In the data rows, the value 128 means zero.
Here are some points, one per row:
107 81 140 141 125 139 149 160 148 189 147 126 105 117 141 93 117 135 129 132 118 139 137 130 90 114 154 77 132 87 137 75 88 41 94 76 113 51 61 113 119 110 115 161 90 163 169 96 96 182 113 74 107 85 120
151 148 87 137 134 141 112 130 139 134 130 200 123 124 153 210 137 120 120 89 125 97 80 172 157 61 112 154 147 182 77 102 113 103 157 71 112 68 113 116 112 135 119 113 154 88 152 130 157 103 79 89 140 79 126
127 132 97 150 138 102 136 124 143 99 135 195 177 121 135 168 125 132 106 97 158 125 106 71 146 188 136 166 130 85 134 122 82 99 104 103 96 107 147 91 176 169 116 156 152 184 155 146 56 84 159 164 93 124 94
152 111 139 56 132 79 115 98 165 150 165 92 153 146 139 139 184 138 145 137 170 156 156 128 100 116 124 131 176 171 153 106 73 155 95 86 95 94 153 93 182 105 126 72 148 124 88 169 159 141 105 127 77 140 144
140 152 177 113 109 137 156 209 106 107 151 146 191 153 151 131 149 129 152 149 177 98 122 109 153 111 58 135 161 125 152 99 84 116 105 145 79 132 66 194 119 140 183 89 93 104 113 95 119 147 149 161 163 134 100
65 88 132 150 121 142 131 106 135 105 122 125 152 129 88 129 162 140 161 186 106 82 156 97 219 153 138 98 149 73 63 159 77 147 77 131 131 117 101 105 97 108 146 150 135 128 122 148 169 78 77 103 129 126 152
127 145 145 129 78 138 127 90 128 69 136 117 105 109 182 125 119 120 89 162 161 123 180 168 85 164 126 134 124 135 120 116 183 150 133 148 51 133 41 91 115 153 140 141 179 98 153 140 94 131 77 101 94 165 99
69 180 112 174 137 108 165 102 90 84 201 141 138 125 136 89 184 107 157 129 101 165 133 150 117 140 151 129 105 194 131 135 156 83 61 119 139 118 109 114 188 85 126 130 140 106 130 100 142 129 161 163 178 132 152
141 125 144 86 107 156 105 106 131 106 134 135 147 133 175 89 100 179 129 88 162 138 177 114 187 101 135 166 66 139 107 127 147 112 94 106 59 166 185 142 130 88 77 167 78 130 99 93 122 96 110 94 143 109 145
93 192 107 115 145 98 88 163 90 111 142 119 120 183 93 137 124 54 119 162 134 113 152 139 107 126 128 158 142 98 130 131 132 81 87 109 159 142 175 120 59 127 81 115 119 119 60 143 91 136 87 115 92 112 93
118 158 142 128 60 115 115 125 138 146 83 51 155 166 97 139 128 177 137 120 147 120 96 156 120 124 185 151 122 91 111 111 153 105 111 47 126 111 131 119 87 141 139 111 198 147 136 84 145 125 164 172 196 166 150
138 101 157 111 95 156 106 40 93 140 85 159 175 85 94 124 104 118 137 137 103 141 142 169 84 167 113 140 162 122 119 88 108 56 179 136 155 143 99 155 141 140 140 130 98 112 48 122 145 70 140 142 145 124 121
108 123 160 140 160 109 128 145 144 125 50 110 113 111 134 68 162 105 145 59 145 155 130 108 147 138 146 89 136 177 149 151 91 100 147 153 139 118 118 165 102 171 48 100 180 103 125 91 108 96 64 126 136 171 102
121 109 131 108 152 206 145 155 167 133 172 91 82 133 102 118 119 95 147 102 128 122 94 142 110 179 91 140 131 144 112 92 129 148 139 63 142 192 106 151 133 123 125 136 125 110 110 139 63 92 97 177 118 129 228
194 111 127 165 136 109 140 114 120 165 131 163 72 93 96 147 99 110 122 183 132 163 148 112 84 97 105 120 144 128 107 155 125 123 75 120 102 110 186 179 119 101 149 138 129 145 121 97 93 99 83 130 187 217 153
104 140 119 143 134 113 173 174 141 117 74 120 65 60 136 164 106 193 128 184 133 127 152 109 150 126 114 153 125 124 173 160 154 132 164 110 140 112 108 57 142 114 92 53 97 116 50 108 87 101 150 142 144 116 157
180 143 92 135 123 137 84 104 106 150 78 118 141 171 140 108 99 113 123 131 114 144 139 91 102 156 162 165 141 141 143 158 96 199 97 163 133 79 92 91 108 149 133 126 58 61 134 61 114 117 120 155 147 81 185
157 108 102 104 173 96 83 99 89 80 171 113 96 122 111 135 149 148 102 99 124 115 112 184 216 144 183 86 128 108 148 99 125 111 168 156 132 104 126 103 117 140 160 124 65 102 122 123 73 151 124 160 151 221 149
175 108 100 143 154 148 145 127 150 132 84 98 99 183 175 139 136 162 169 135 97 128 151 176 133 156 113 96 120 156 116 88 127 83 70 169 109 126 156 133 89 90 169 110 164 120 131 178 98 79 197 121 101 82 90
87 137 148 151 121 81 129 122 125 206 128 118 136 154 118 156 145 135 127 191 154 137 137 150 169 111 166 150 125 194 130 99 135 170 169 133 167 175 141 154 165 127 172 149 109 141 185 74 77 66 112 110 69 113 88
159 133 151 105 155 206 175 190 112 121 88 159 155 143 125 173 133 169 135 146 135 166 139 161 144 190 173 168 153 138 124 137 173 129 87 117 198 126 145 140 173 166 109 156 103 114 164 158 172 174 105 83 115 170 110
143 125 177 154 141 173 141 137 117 106 139 122 142 71 105 122 184 128 86 137 129 220 57 150 114 95 186 153 75 88 113 127 84 172 130 146 100 136 132 131 77 87 126 101 124 139 129 168 125 131 124 144 123 82 87
176 126 181 142 178 123 119 158 144 123 172 151 140 149 162 110 132 128 195 119 74 91 152 155 107 123 164 156 124 123 173 198 143 133 198 121 137 137 131 101 129 129 171 177 163 188 100 99 149 120 95 159 131 103 101
159 172 153 175 114 123 79 122 172 149 126 100 99 92 148 139 151 98 155 148 123 168 126 129 190 158 66 111 204 136 116 134 145 139 150 121 109 138 138 121 113 132 79 205 111 135 145 140 171 192 182 187 113 113 112
184 185 126 124 181 124 164 92 106 117 166 117 100 133 76 100 73 177 121 144 109 93 130 57 102 130 122 121 98 161 79 109 74 130 155 102 133 174 87 117 101 142 99 109 136 122 170 142 180 149 171 106 111 146 97
137 185 190 153 196 138 105 132 127 170 131 88 181 140 78 176 89 108 94 94 123 132 114 88 143 131 87 85 78 118 141 133 179 130 141 184 117 105 103 116 179 103 154 152 169 138 95 141 121 137 133 55 141 122 161
140 76 122 140 73 123 152 112 98 124 141 149 87 158 93 126 126 99 141 104 160 99 112 97 152 132 152 189 170 164 162 106 152 140 157 210 154 131 113 140 114 71 96 101 137 208 141 170 134 165 130 104 171 108 135
84 139 131 172 104 153 76 137 149 140 179 178 102 103 142 113 87 124 124 111 151 165 175 116 137 116 173 108 134 113 193 115 115 137 137 131 147 159 170 137 107 198 183 79 155 115 137 165 187 147 169 87 125 114 178
107 94 77 153 172 128 74 150 99 126 61 97 108 110 134 79 114 106 77 115 105 87 145 147 123 74 98 184 93 102 125 107 109 130 107 131 130 157 104 136 196 110 146 129 141 170 141 142 205 153 126 176 96 151 122
80 149 189 130 147 133 191 51 97 90 85 111 93 152 155 160 98 131 140 101 165 94 116 152 89 70 90 95 123 106 141 181 97 154 135 144 158 122 186 135 134 155 136 153 103 150 160 156 129 172 130 152 121 109 154
101 102 34 103 143 81 156 147 156 82 116 96 168 114 96 85 88 140 99 128 125 158 105 110 120 104 151 119 206 140 100 193 182 120 171 131 98 133 146 200 134 144 177 152 140 120 118 153 124 165 135 108 113 83 138
130 81 153 107 67 107 157 163 82 132 134 102 102 90 117 123 146 55 106 96 56 50 86 120 118 158 116 132 109 119 128 172 134 160 128 113 98 119 180 133 138 138 133 128 115 91 142 99 148 131 208 67 76 153 123
112 112 84 102 88 85 161 110 149 147 142 172 156 159 175 112 81 122 109 103 118 159 65 144 139 110 87 73 84 115 147 144 143 211 120 93 200 135 75 135 96 105 112 153 108 152 75 153 153 121 145 111 116 164 93
82 120 103 61 122 149 142 133 133 178 178 137 143 123 148 125 120 169 89 79 57 134 151 124 111 95 72 126 174 67 127 136 159 142 136 199 163 150 161 116 124 122 102 94 167 104 191 90 120 113 129 168 146 131 93
94 87 52 82 115 135 65 155 117 159 130 151 123 149 141 149 157 140 195 180 161 123 92 126 65 155 111 89 39 117 110 160 116 141 191 179 103 148 151 143 161 154 87 140 143 125 143 142 141 174 148 114 178 127 125
168 129 127 129 77 117 121 126 199 94 101 144 164 104 115 108 180 103 100 130 127 80 140 54 79 93 119 61 79 124 117 85 223 127 139 140 183 141 170 120 132 133 144 109 80 134 155 152 142 142 110 164 123 110 130
There is one direction along which these points spread out most. Take the direction at right angles to it along which they spread out most. Go by this last direction. For each point below, how far along it does it lie, from 0 to 99? 50 is the average, and the first point above lies past it. One standard deviation of the points above along it is 16.
108 123 160 140 160 109 128 145 144 125 50 110 113 111 134 68 162 105 145 59 145 155 130 108 147 138 146 89 136 177 149 151 91 100 147 153 139 118 118 165 102 171 48 100 180 103 125 91 108 96 64 126 136 171 102 33
140 152 177 113 109 137 156 209 106 107 151 146 191 153 151 131 149 129 152 149 177 98 122 109 153 111 58 135 161 125 152 99 84 116 105 145 79 132 66 194 119 140 183 89 93 104 113 95 119 147 149 161 163 134 100 59
65 88 132 150 121 142 131 106 135 105 122 125 152 129 88 129 162 140 161 186 106 82 156 97 219 153 138 98 149 73 63 159 77 147 77 131 131 117 101 105 97 108 146 150 135 128 122 148 169 78 77 103 129 126 152 57
175 108 100 143 154 148 145 127 150 132 84 98 99 183 175 139 136 162 169 135 97 128 151 176 133 156 113 96 120 156 116 88 127 83 70 169 109 126 156 133 89 90 169 110 164 120 131 178 98 79 197 121 101 82 90 75
69 180 112 174 137 108 165 102 90 84 201 141 138 125 136 89 184 107 157 129 101 165 133 150 117 140 151 129 105 194 131 135 156 83 61 119 139 118 109 114 188 85 126 130 140 106 130 100 142 129 161 163 178 132 152 48
107 94 77 153 172 128 74 150 99 126 61 97 108 110 134 79 114 106 77 115 105 87 145 147 123 74 98 184 93 102 125 107 109 130 107 131 130 157 104 136 196 110 146 129 141 170 141 142 205 153 126 176 96 151 122 50
112 112 84 102 88 85 161 110 149 147 142 172 156 159 175 112 81 122 109 103 118 159 65 144 139 110 87 73 84 115 147 144 143 211 120 93 200 135 75 135 96 105 112 153 108 152 75 153 153 121 145 111 116 164 93 52
138 101 157 111 95 156 106 40 93 140 85 159 175 85 94 124 104 118 137 137 103 141 142 169 84 167 113 140 162 122 119 88 108 56 179 136 155 143 99 155 141 140 140 130 98 112 48 122 145 70 140 142 145 124 121 30
168 129 127 129 77 117 121 126 199 94 101 144 164 104 115 108 180 103 100 130 127 80 140 54 79 93 119 61 79 124 117 85 223 127 139 140 183 141 170 120 132 133 144 109 80 134 155 152 142 142 110 164 123 110 130 44
184 185 126 124 181 124 164 92 106 117 166 117 100 133 76 100 73 177 121 144 109 93 130 57 102 130 122 121 98 161 79 109 74 130 155 102 133 174 87 117 101 142 99 109 136 122 170 142 180 149 171 106 111 146 97 62
82 120 103 61 122 149 142 133 133 178 178 137 143 123 148 125 120 169 89 79 57 134 151 124 111 95 72 126 174 67 127 136 159 142 136 199 163 150 161 116 124 122 102 94 167 104 191 90 120 113 129 168 146 131 93 42
